Rows are one point carried round by a steady rotation, each followed by how many steps it has turned.
The counts run from 0 to 289.
[-15  -2  -2  20  13 -11  14   9  -1 -15  10   7 -17  10   5  14 -14 -13
 -22   2 -17  -2 -16  -1 -29  -9  12  -9   0  15  -3  15 -19  -2  -2  11
  14  -5  -8   9 -31  -7   5  -3   7  -6 -14 -10  14 -11 -12   0   7  15
  11   5   0]
48
[  7 -17  11 -11  14   8  -2  11   7 -22  -4 -20   0   2  -8   3  12  -5
   1  16  -4   2 -23   8  -2  -6  37 -10  -1   2  16  22 -10   3  -7  18
 -12  -5  17  -6   5   9  16 -13  16  11   2  24   1   8 -11   7  -8  11
   2 -16  -3]
1
[ 11 -17  -8   1  19  14  -7  12  -6  -9  -9 -12 -10  -2  -3 -23   4  13
 -22   4   2  -8  -9   4 -14  24   9  -2 -31  12  21   6   1 -17 -11   9
   1  -5  11   8   6   1  24 -11   0  27  11   7   1   2 -19   0 -14  12
   4 -23  -3]
136
[  3  -1  -5  -5 -17  16  -7 -14   6  -5   9 -11  -5 -11  13  -6  -1  26
   9  24  -4 -10  -9   2  -8  17   8 -19  12 -12  16   2  15   1 -14   8
  12   0   0 -13  20  12  21 -32   7   9 -25  17   1  11  -3   7  -9  -3
 -15 -13  20]
117
[ -7   2 -10   4  10   6  -1  -4  19  22  15  -3  13  -6   1  -4  -1  10
 -10 -19   2  10  -2  -8   5   9  -4  -9  11  21 -11   5  27   1   1  13
  10  -7 -27   7 -13   0  25 -19 -23 -10  -4  -8  10 -19 -16   8  15 -11
 -25 -10  12]
209
[  2 -23  14  -6  -5  29  -6   0   6 -10  -2  -3   5  -9   8 -17   9   3
  -8   8  -8   0  -9  -2   5  -7  23   5   0  -5  18  24 -14  -1 -10  10
 -18   6   0  -7  30  13   9 -25  11   6  -5  32 -13   8 -15  14   1 -10
   5 -11  -8]
126
[ 16 -17 -17  -1 -10 -10   8 -12   3   3  21  -1 -27 -19  16 -32  -1  -3
 -10   2 -14   1   3   1  11  -2 -12   3  16   9   6   1 -11  18 -30   6
  -7  29  -6  -2   8  11  12   4  -5   6 -14   7  -8  12  -5  20   4   3
  -7   0  -1]
237
[ -9  -3  15  14  12  11  17   1   0 -21   6  13   1  -3   8  21  -7  -1
 -25  -3 -23 -12  -8   7   1  -6  -4 -12  -7  12  -2  11 -24   4   1  22
  -2   8 -24   2 -32 -16  -3  -5  -8  -8   2  -6  11 -21 -12   6  20   9
  13   4 -15]
173
[-23  -6   7  -5  21 -12   7  -4   5   7  10   5  -6 -29  -1   2  -7  19
  -3   6  11  -2   7   5  -4  12 -16 -26   5  12   8 -10 -11  11  15  -5
  17  -7 -12   6  -6   0  23  18  -4   4  -9 -11   2 -27  -1   3 -15   3
 -13   8   9]
55
[ 21 -10   8  10  -5  -2 -15   6   2 -12 -12   6  -7  11  -7  -8  -3  11
   1  29  -4   5   4  24 -19   9  13 -13   5   5  10  23 -13   8   5  14
  -2 -15   3   9  -3 -21  15  -7  15  22 -16  18  16  -2  -3  27   6   3
  -6  -4   0]
149
[ 15  -8 -11  -1   4 -17   5   5   9   9  23  12   7 -11 -22 -25   9   9
  -1 -10  -4   9  21  -7   0  13   5 -15  21  26  -3   3  12  12 -13   6
   9  22  -1  -3  -5  -4  26  -1 -14  15  -7 -12   6   6 -10  12 -27   3
  -9  -4   9]
87
[-14  -2   9  -4 -14   2  13 -13   7  14  35  -1  -5   4  22  18  -5  -3
   1  -6 -13  -7 -19   1  11  -7  25   3  30   3   1   1   0  10 -18  23
   4  16  -4   8   7  20   1 -19  11 -16 -10  18 -10 -10 -14  -5  12   0
  -6   6  11]
232
[ 29 -17   6  -9  -7  18   6  14  -2  11   9   7   9  -6 -14   1   0   1
  -4  -1 -16   8  -8  12   7   9  23 -19  -8  10  -1  11  16   8 -17  18
   0  -2 -10  -5   9   5  18 -27  16  19   5  20  -5  19 -16  -8 -12   1
  -1   1   2]
109
[ -2   4   8   8  21   1   2   9  12 -16   2  21 -16   0  -1 -14   7  18
 -20  14   4  -4  17   7 -16   5 -10 -17  -9   5  21  17 -18 -11  -1   3
  -9 -13   1   5 -13   1  17  29  -3  14  -7 -13  -3 -11  -4   1  11 -18
  -4 -26 -12]
163
[ -9  -3  -3  -4   7  -6 -10   6   6 -12   1 -13 -20  -8   4 -20   0  16
   5  26   0  18 -12  11 -27   3  -8 -13 -16   4   3  10   2  -3   7  19
  10 -15  11  -6  -5   0  26  15  10  20  -2 -12  14  -5  10   5 -13  -4
  -9 -20  11]
28
[  8 -11  -7  -2   4  28   7   5  -7  -1   9  -5   5  -4   0  -7   9   1
 -11 -16 -26  -7  -6   5   7  12  25   2  -6  15   7  12   0   6 -23  15
 -14  18 -14  -6   2   3   7 -30   1  12  15   4  -4   8 -24 -16 -14   9
  13 -19   4]
110
[-19 -19   8  -7  21  16  11   7  22  -7   2 -13 -16  -9  -3  18   2   3
  -3  -3  -4  12 -32  -6 -11 -14  -5 -26 -17   9   1  24  10   3  17  13
  -1 -11 -14  10 -18   8   1 -15   5  -5  -4   3   7 -27  -9 -12  13  -5
  -7   0  -2]
184
[-10 -14  13   5  12   4  -2   1   8   2  -8   5 -18  -5  11  29 -15   0
   2  21  -9  13 -15  17 -19  -6   0 -33  -4   9  18  11 -16   9   5   5
  11 -19   1   8 -16   7   5  -3   9   7  -5   2  17 -20   3 -17  16  -9
   0   5  -3]
32
[  1  -3  13   7  -6   3 -10   1  -1 -28 -17  -4  -6  -2  21  12 -15  20
 -34  17  -1 -26   1  44   5  11  -1  -1   7  -9  -4   4 -12 -12  -1  22
  16   7  -7   5 -15  -5   4 -26  -4   3   3  13   5 -15  -7   2   5  -1
  -3 -11   6]
8
[ 16  -6  -7  10  -7   8   9  -1 -15 -11  11  16  24 -10   8 -17 -12  12
 -25  -3  -4 -19  25   4   6  14  21 -11  -2   6   6  -4 -18 -13 -13  -1
  12  17   2  -8   5  14  30 -15  16  10 -10   3 -20   6 -12   5 -27   4
   5  -6   6]
114
[ 13 -14   7  24 -12   4   3  -4 -11   5  -1  13   5   8   0   3 -16  -1
 -11  10  -2  -9   9  23   5   2  39  11  12   7   2   9   7   3 -20  26
  10   3  -9   8   8   0   5 -35   9   5  12  27  11   1 -27  -3   4   8
  13  -5  -5]
124
[-30 -22  -2   3   5   0   7   3   3  -4   4 -23  -3  -9   1   2 -10 -19
   3  -2 -17  13 -12  -9 -16 -15  14  -8  15   4 -28  18   3  14   1  19
   6  19 -18   4  -7  17   5 -12  -1  -2 -11   4  15 -10   2 -12  -4  -7
  -7   1  16]
201
[ 14 -27 -14  -3   0  13 -15   9   3  -8 -15 -23 -15  -7  -8 -14  -5  11
  -3  19   6  18  -3  24 -14  18   5  -9 -21  15   7   9   7  -5   4   5
   1  -3   2   2  -2   6  13 -21   2  27   5  20  12   8  -5   3  -7  14
  -3 -17 -10]
135
[ 10   6  13   4 -16   2  -4   1  -3  -9  14  -9  -9  22  12  -7   3  11
  -1  -7  -8 -10 -22   8  -1  17  25  16  11   4   8   8  -6 -12 -14  31
  -3   2  -5  10  -1   3  11 -22  14   5   6   5   0  14 -18   8  12   6
  -2   6 -11]
258
[-16  -4   5  18   4 -14   6   1   3  -8  14  18  20 -11  12   6  -5  -7
  -3  10  -8  -4  10  -8 -10  -1  15 -26  22   2  -1  18 -26  10   6  14
  -7 -13 -24   3  -9 -10  15  11  -4 -10 -22 -16  15  -7  -5   2  -7  -7
  -8   3  11]
190
[  4   6   5  13  -2   3   8 -11   0   4  16  10 -22  16  13  -8 -11  20
 -17  10   8 -16  -3  10   0  11  -9   0 -14  11  32  -9   8 -11  -8   6
  19  -6  14   9 -17   5  16 -22   3  12  14  14   6 -12 -16   3  25   8
  14  -8  -9]
272
[  3 -16 -13   1   0   6  17  -7  10  18  15  -1 -35  -9   5  -7   5   6
  -1   8   4  -7   1   4  -2   5   3  -7 -12   8  41 -10   9   4 -13  -3
   6   1  19  -2   8  13  12 -16   2  11  10  18  -1 -16 -15 -17  15   9
  -4 -20  -6]
121
[-17  -4   0  -7   0   2 -15  -6   5 -20   6 -15 -29 -13   7 -20   8  30
  -5  22   2  -8  -6  -1  -5  20 -10   0  -9  -1  18  -1  -5   0   4  -2
  -2   4  17  -3  17  12  16 -14   8  21  -5  19  -5   5  -9  10  -8   0
  -7  -5  11]
269
[ 22 -13  23   9   0   8  -9   7  11   2  -1   7 -18   6   5  14  -1   4
   8  24  -9  -4  -2  19 -20   8  22 -12  -1   6  17  33  -2   7  -8  17
  -5 -11   9  11   4   9   0 -21  18  28  -9  25  12   5 -15  -8  14  -8
   2   0 -11]
274
[ -7   5  27   6  -7  15  -2   7  -6 -11   2  10  -5  30  15  12   1  12
  -6  11  -3   7 -20   6  -7  -5  26  -6  -5   2  20  15 -11 -21  -3  34
  -1 -18   8   8  -5  -4  18   9  26   0   5   4   2   2 -14  11  15  -8
  -1  -2  -6]
16
[-23 -18  19  -2  12  -4  13   6  15  -1   2  20   7 -16   9   6  -4  -6
 -14   8  -6   7  17   1   7 -10   6 -25  10  13  -1  15 -36  12  11   3
 -16  -4 -11   5  -4   7  14  23   5  -4 -21  -3  -6  -9  -2   8  13 -16
  -6   4  -7]
189
[ -6 -15  -6 -10 -12  13   7  -9   2  11  18 -14 -21  -6   8  -6  -6   1
  -6 -12  -9  25  -4 -10  14 -11   2  -5  -7   7  -8  -8  18   4 -12   2
   1  18  -2  -8   4  34  10 -27  14   9  -7  19  -7  13 -20 -18  -8  -4
   2   4   4]
94
[ -7  -4   1   3  20   6  19  14   2  -5  18  -1   9  10 -16  16  -6 -17
 -17 -13 -10   3 -21  -5  -6  -7  22 -29  -4  29 -18  16   4 -13  -2  -1
   6  -5 -14   7 -39   0  14 -10   8   4  -4  -6  -6  -5 -18   0  -1   4
   0  17  -6]
199
[  5   4   7  16 -20   3   4 -16  -3 -17  19   8   7  16  22 -15 -19   8
 -26   1  -5 -14   6   8   3  12   1   0  11   3   1  -4 -20 -24 -30   0
   4  16   1 -10  -9   5  25 -24   5   1 -14  12 -20  16 -10  17   6 -15
   9  -4   4]
115
[ 11  -2   4  -6  -4  10  -4   1  18  -1  12  12  19   1  -2 -11   5   5
 -10  -4  -4 -22   8  -7  11  13  22 -16  18   5   2  20  -3  -7  -7   8
 -17   5 -13   3  20  19  22 -22  -3   4 -19   7 -23   9 -16  14  -6 -15
 -19  -3   5]
100
[-19  -1  16   1   5  -4  15   3  -3  -8  24   9  18  -1  10  19 -14  -8
  -7 -14 -11   4  -8   6   7  -2  20  -2  23  10 -26  -8  -2  17   5   8
  29  15 -18 -10 -23  -1   4 -23 -10  -8  -2  -5   3 -10  -7   3 -15  -1
   5  19   5]
66
[  4 -13  21   0   7   8  -8   8   3  -1  -4   4  -9 -30  10 -23  -7  25
 -17  10   6   6  20  30  16   9   0  -4  -8   2  16  -5  -8 -10  12  13
  -6  -3  -4   5  10   0  31  20   2  19  23  -2   0   0 -13   1 -16  -6
  -4  -8  -5]
145
[ 16  -5   4  11 -23   9  -4  -8  -1   7   7  13  -1  -5  17   6 -21   6
 -13  -3 -12 -24   6  20   0   5  16  -1   9 -12  -9  11  12  -6 -21  17
  11  14 -21  13  13   2   3 -29  -6   0 -12   3   8  -4 -27  -9  -5  -2
  -4  -1   5]
249
[ -5 -25 -24  -5  -2  -5   1 -13  14  16  10  -6   3  -3 -11   1 -17   1
 -14   0   0   2  -4   3  -4  13   4 -21  -1  15 -12   5  13  -8  -1 -11
  20   4  -1  -3  -8  16  17 -39  -8  -3 -19  10  -8   1  -1  11   5  -6
 -20   6  12]
224
[-24 -19   8   9  19 -12  17   3   8   7   7   6  -1 -23  -1  -2 -14   3
 -19 -13  -1  10  17   5   1 -23  -3   1   1  11  -9   0   2  17   5  16
  21  13 -19  17 -16   2   3  12 -16  -5  15  -1  15 -34 -14 -19   0  10
  -1  -6   2]
187
[-29   1  -6   4   8  10  -6  -4   0 -40   0 -22   9   6  12  -3   0  -1
 -19  15  -1   6 -18   7 -17   9   0   5   8   6   0   9 -20 -11  11  20
  10  -2  -7  -2 -18   0  14 -17 -14   0  -2  -2  12  -4  -1  21  10  -3
   6 -24 -12]
26
